One turn or mirror swaps these rows in pairs. Which row does each one swap with?
j_75: [-0.761,0.307,-0.406,1.031,-2.467,-0.124,0.850,-2.091,-1.384,-2.476,0.177,0.453,0.407,-2.724,0.319,0.916,2.912,2.232,1.024,-1.351]
j_708: [0.628,-0.646,-2.857,1.281,1.005,1.854,1.530,0.531,-1.578,0.456,1.234,-2.289,0.717,-2.123,-1.416,-0.529,-0.378,-0.702,1.197,-2.549]
j_907: [-1.266,-1.735,-1.115,-1.376,1.564,2.060,1.341,-1.972,-2.654,-1.081,-0.201,1.268,-0.718,-2.926,-0.139,-0.999,-0.694,0.230,0.477,-0.289]
j_785: [1.903,-1.411,-0.691,0.581,0.468,-0.236,1.426,-1.042,-1.225,-0.438,-0.973,0.709,-0.012,-3.019,-0.121,1.290,-0.452,0.205,0.633,-3.364]
j_487: [-1.801,0.444,1.132,-1.128,-0.027,1.430,-0.422,-0.757,-2.084,-0.923,2.427,0.851,0.410,-2.211,0.905,-0.011,0.275,2.460,0.145,-1.328]
j_25: [1.287,-0.854,-0.799,0.351,1.450,0.086,2.685,-0.514,-0.309,-0.158,-0.367,-0.537,0.485,-2.521,0.392,1.353,-0.404,1.413,1.297,-3.226]
j_228: [-2.738,-0.184,-1.409,1.707,-1.756,0.406,0.955,-0.577,-1.100,-3.185,1.589,-1.673,0.413,-1.275,-0.067,-0.976,2.390,0.536,1.878,-0.301]
j_281: [-2.233,1.402,-0.022,1.435,-1.302,-0.274,0.924,-0.100,-1.851,-1.654,1.493,0.036,1.978,-0.486,-0.508,-1.155,-0.067,-0.850,1.870,-1.238]
j_302: [-1.140,-0.727,-0.585,1.417,-1.837,-0.525,0.950,-2.071,0.078,-1.642,-1.609,-0.064,0.064,-1.458,0.994,1.063,2.503,1.265,1.943,-1.141]
j_104: [-0.908,-0.754,-0.627,-0.205,-1.461,4.015,-1.186,-1.088,-0.833,-0.091,-0.945,0.694,-0.146,-2.134,-1.019,-0.483,-0.439,-0.146,1.454,-1.051]
j_448: [-1.071,0.774,-1.218,1.646,-2.310,-0.652,1.189,-0.281,-0.545,-1.897,-0.890,0.930,1.131,-2.051,0.138,0.720,2.954,1.385,1.781,-2.148]
j_651: [1.903,-1.125,-1.520,0.282,1.271,-0.107,1.328,-1.085,-0.573,-0.282,-0.099,-0.126,-0.678,-3.345,-0.352,0.737,-0.323,0.103,1.257,-3.525]
j_845: [-1.428,2.137,-0.601,-0.401,-0.848,2.735,1.224,-0.351,-1.997,0.330,0.069,1.707,1.664,-2.485,0.398,0.322,1.462,1.489,1.055,0.304]
j_249: [0.650,-0.719,-4.030,0.895,-0.596,2.457,2.515,0.966,-0.703,-0.680,1.729,-1.151,0.621,-3.179,0.777,-0.464,0.604,-0.412,1.648,-2.403]
j_454: [-2.867,0.968,1.374,0.120,-1.000,1.883,1.029,-1.682,-1.913,-0.816,0.733,1.179,1.523,-2.875,1.085,-0.946,1.243,0.563,0.297,-0.498]
j_562: [0.989,-1.857,-2.531,2.123,-0.334,1.550,1.341,0.381,-2.829,0.959,0.871,-0.576,-0.862,-2.555,2.021,-1.154,-0.068,0.552,-0.029,-1.492]
j_520: [-0.905,0.965,-2.198,1.547,-1.692,0.850,1.068,0.653,-1.694,-2.145,0.285,-0.185,2.036,-0.469,1.169,-1.927,2.647,0.157,1.940,-0.737]
j_383: [-1.176,1.169,0.424,-0.660,0.620,2.712,0.677,0.146,-1.666,-0.628,1.314,-0.894,1.325,-2.843,1.017,0.133,-0.120,2.244,-0.883,-0.750]
j_598: [-0.426,0.873,0.532,0.768,-1.883,-0.684,1.318,-1.650,-0.614,-2.530,-0.597,0.607,0.514,-2.229,0.548,0.429,2.593,1.485,2.287,-1.370]
j_765: [-0.623,0.764,-1.600,0.122,-1.483,1.402,-0.212,-0.343,-0.728,-1.808,1.460,-1.009,1.016,0.637,0.576,-0.956,2.536,1.043,0.544,-0.252]
j_957: [-0.579,0.057,-0.700,0.883,-1.847,1.125,-0.531,-0.003,-2.049,-2.142,1.147,-0.853,0.136,-0.693,1.555,-1.864,1.161,3.645,0.998,-1.416]
j_570: [-0.787,-0.705,-1.490,-0.440,-1.893,0.973,-0.451,-1.649,-1.000,-2.799,1.756,-1.975,0.535,-0.899,0.331,-1.385,2.317,-0.260,1.418,-1.457]
j_463: [-2.158,0.993,-3.026,0.813,0.457,0.467,0.851,1.211,-1.665,-1.476,0.510,-0.168,1.211,-1.462,0.117,-0.375,0.421,2.232,4.002,-0.674]
j_758: [0.316,-2.769,-2.850,0.920,0.322,2.395,1.534,-0.623,-0.852,-0.283,1.269,-1.450,0.406,-3.171,0.625,-0.771,-0.587,-1.354,2.406,-1.663]
j_278: [-1.859,-1.237,-0.984,-0.547,0.927,2.835,-0.708,-0.594,-2.357,-1.113,-1.303,0.343,-0.158,-2.709,-0.935,-1.613,-1.073,0.092,1.121,-0.376]
j_654: [-2.467,1.355,0.200,0.301,-0.106,1.908,1.471,1.023,-2.503,-0.275,1.312,0.511,1.870,-3.844,1.073,-0.202,0.753,0.394,0.702,0.559]
j_549: [-0.049,-0.959,-2.490,1.263,1.274,1.051,2.392,0.958,-1.799,-0.954,1.688,-0.964,-0.453,-3.454,-0.245,-2.001,-0.711,-1.160,2.350,-1.654]
j_729: [0.995,-2.423,-2.567,1.031,0.627,0.704,0.700,0.375,-2.630,1.459,0.441,-0.582,-0.566,-1.881,0.833,-0.428,-0.564,-0.040,2.457,-1.954]
j_921: [-0.892,-0.408,-1.252,0.667,0.123,3.511,-0.304,0.205,-2.371,0.916,-1.329,0.867,-0.634,-2.463,-0.631,-0.372,-0.103,-0.344,-0.576,-1.452]
j_255: [1.820,-1.428,-2.172,0.616,0.803,1.062,1.612,-1.115,-1.750,-0.175,-0.329,0.184,-0.409,-3.652,-0.733,1.220,0.068,1.222,0.361,-3.333]
j_145: [-1.788,-0.988,-1.580,1.470,-1.094,2.979,0.667,-1.672,-2.028,-0.926,-1.777,0.170,-0.752,-3.349,0.724,-1.035,-0.405,0.118,-0.132,0.508]
j_377: [-2.422,-1.535,-3.165,1.368,2.020,1.048,0.217,1.253,-0.937,-0.371,0.674,0.311,-0.245,-1.611,-0.764,-0.103,-0.419,-0.518,1.574,-1.737]
j_644: [-1.368,0.073,-0.794,0.240,-1.986,1.662,-0.152,-0.589,-0.192,-2.179,2.084,-1.499,2.230,-1.517,0.931,-0.645,1.878,1.140,3.091,-0.958]
j_838: [-0.690,-0.725,-1.954,2.144,-2.063,-0.316,1.118,-1.566,-0.106,-2.134,-0.604,0.428,-0.767,-2.239,0.673,0.706,2.695,1.963,1.240,-0.193]
j_607: [-1.685,-0.973,-1.590,-0.124,1.489,3.675,0.705,-0.637,-1.265,0.132,-0.878,1.320,-0.057,-3.646,-0.145,-0.959,-0.705,0.931,0.499,-1.927]
j_636: [0.941,-2.091,-1.438,0.220,1.611,-0.749,1.653,-0.689,-1.327,-0.919,-0.093,-0.049,-0.144,-2.703,-0.711,0.583,0.309,0.046,0.440,-3.901]
j_956: [-1.810,1.190,-2.517,2.365,0.460,1.034,1.455,0.861,-2.147,-0.755,0.363,-0.164,1.110,-2.735,0.933,0.983,1.702,1.371,2.977,0.864]
j_920: [0.383,-2.046,-3.063,0.104,2.374,0.822,1.002,0.682,-1.998,-1.196,1.053,-0.939,0.331,-1.112,0.680,-1.697,0.629,-0.595,0.656,-2.036]
j_250: [0.255,-0.524,-0.879,0.189,1.884,0.310,0.025,-1.822,-3.389,-1.625,-0.078,-1.638,0.332,-1.186,-0.852,-0.945,-0.938,-0.073,2.148,-0.644]
j_345: [-0.900,-0.063,-0.355,1.041,-1.585,-0.686,0.555,-0.580,-0.109,-2.309,-0.630,1.321,0.189,-2.646,0.866,1.710,2.405,2.143,1.474,-1.666]
j_599: [-0.721,-0.821,-1.631,0.764,0.814,-0.912,0.660,-1.500,-3.453,0.276,0.893,-1.155,0.600,-1.260,0.322,-0.859,-0.113,-1.748,2.406,-0.553]
j_699: [-0.896,0.821,-0.651,1.186,-2.136,-0.858,0.724,-1.362,0.140,-2.125,-0.318,0.705,0.151,-2.498,0.613,0.827,2.759,1.389,2.177,-1.433]
j_831: [-1.359,0.054,-0.609,0.774,-2.076,-0.334,0.509,0.133,-2.090,-1.939,1.431,-0.382,0.742,-0.839,1.566,-0.909,1.414,2.408,3.414,-0.645]
j_400: [-2.835,0.739,0.846,0.165,-0.535,1.625,1.743,0.343,-2.431,-2.763,1.234,0.962,0.114,-3.069,0.858,-0.732,0.383,1.662,-0.321,-0.618]
j_560: [0.775,-1.461,-3.656,1.247,0.461,1.905,3.041,0.341,-1.322,-1.017,1.054,-0.420,-0.496,-1.652,0.743,-1.436,-0.566,-0.502,0.298,-0.955]
j_270: [2.801,-0.426,-0.882,0.388,0.738,0.219,1.697,-0.882,-0.942,-0.150,0.623,-0.793,0.389,-2.176,-0.511,0.670,-0.280,1.445,0.260,-2.899]
j_116: [-1.039,-0.803,-2.131,1.645,-1.202,2.973,1.098,-0.811,-2.134,0.580,-0.745,2.230,-0.738,-3.536,0.569,-0.716,-1.106,0.335,0.919,-0.953]
j_978: [-1.750,0.975,-1.005,0.844,-1.105,0.792,-1.321,-0.076,-1.035,-1.250,1.250,-1.342,0.546,-1.039,-0.422,-1.428,2.960,0.214,2.506,-0.505]
j_981: [-1.914,-0.311,0.581,-0.099,-0.389,2.058,2.453,0.166,-1.147,-1.127,2.855,0.783,0.306,-4.168,1.351,0.550,-0.045,0.445,0.741,-0.401]
j_87: [1.424,-1.496,-1.741,0.289,1.754,0.483,1.534,-0.447,-0.617,0.181,-0.812,0.303,-0.913,-3.374,-0.299,1.180,0.714,0.528,1.463,-2.974]

j_636 pairs with j_448
j_278 pairs with j_654
j_383 pairs with j_145
j_644 pairs with j_758
j_598 pairs with j_87
j_104 pairs with j_981
j_651 pairs with j_699
j_281 pairs with j_377
j_562 pairs with j_957
j_838 pairs with j_270
j_729 pairs with j_831
j_920 pairs with j_520

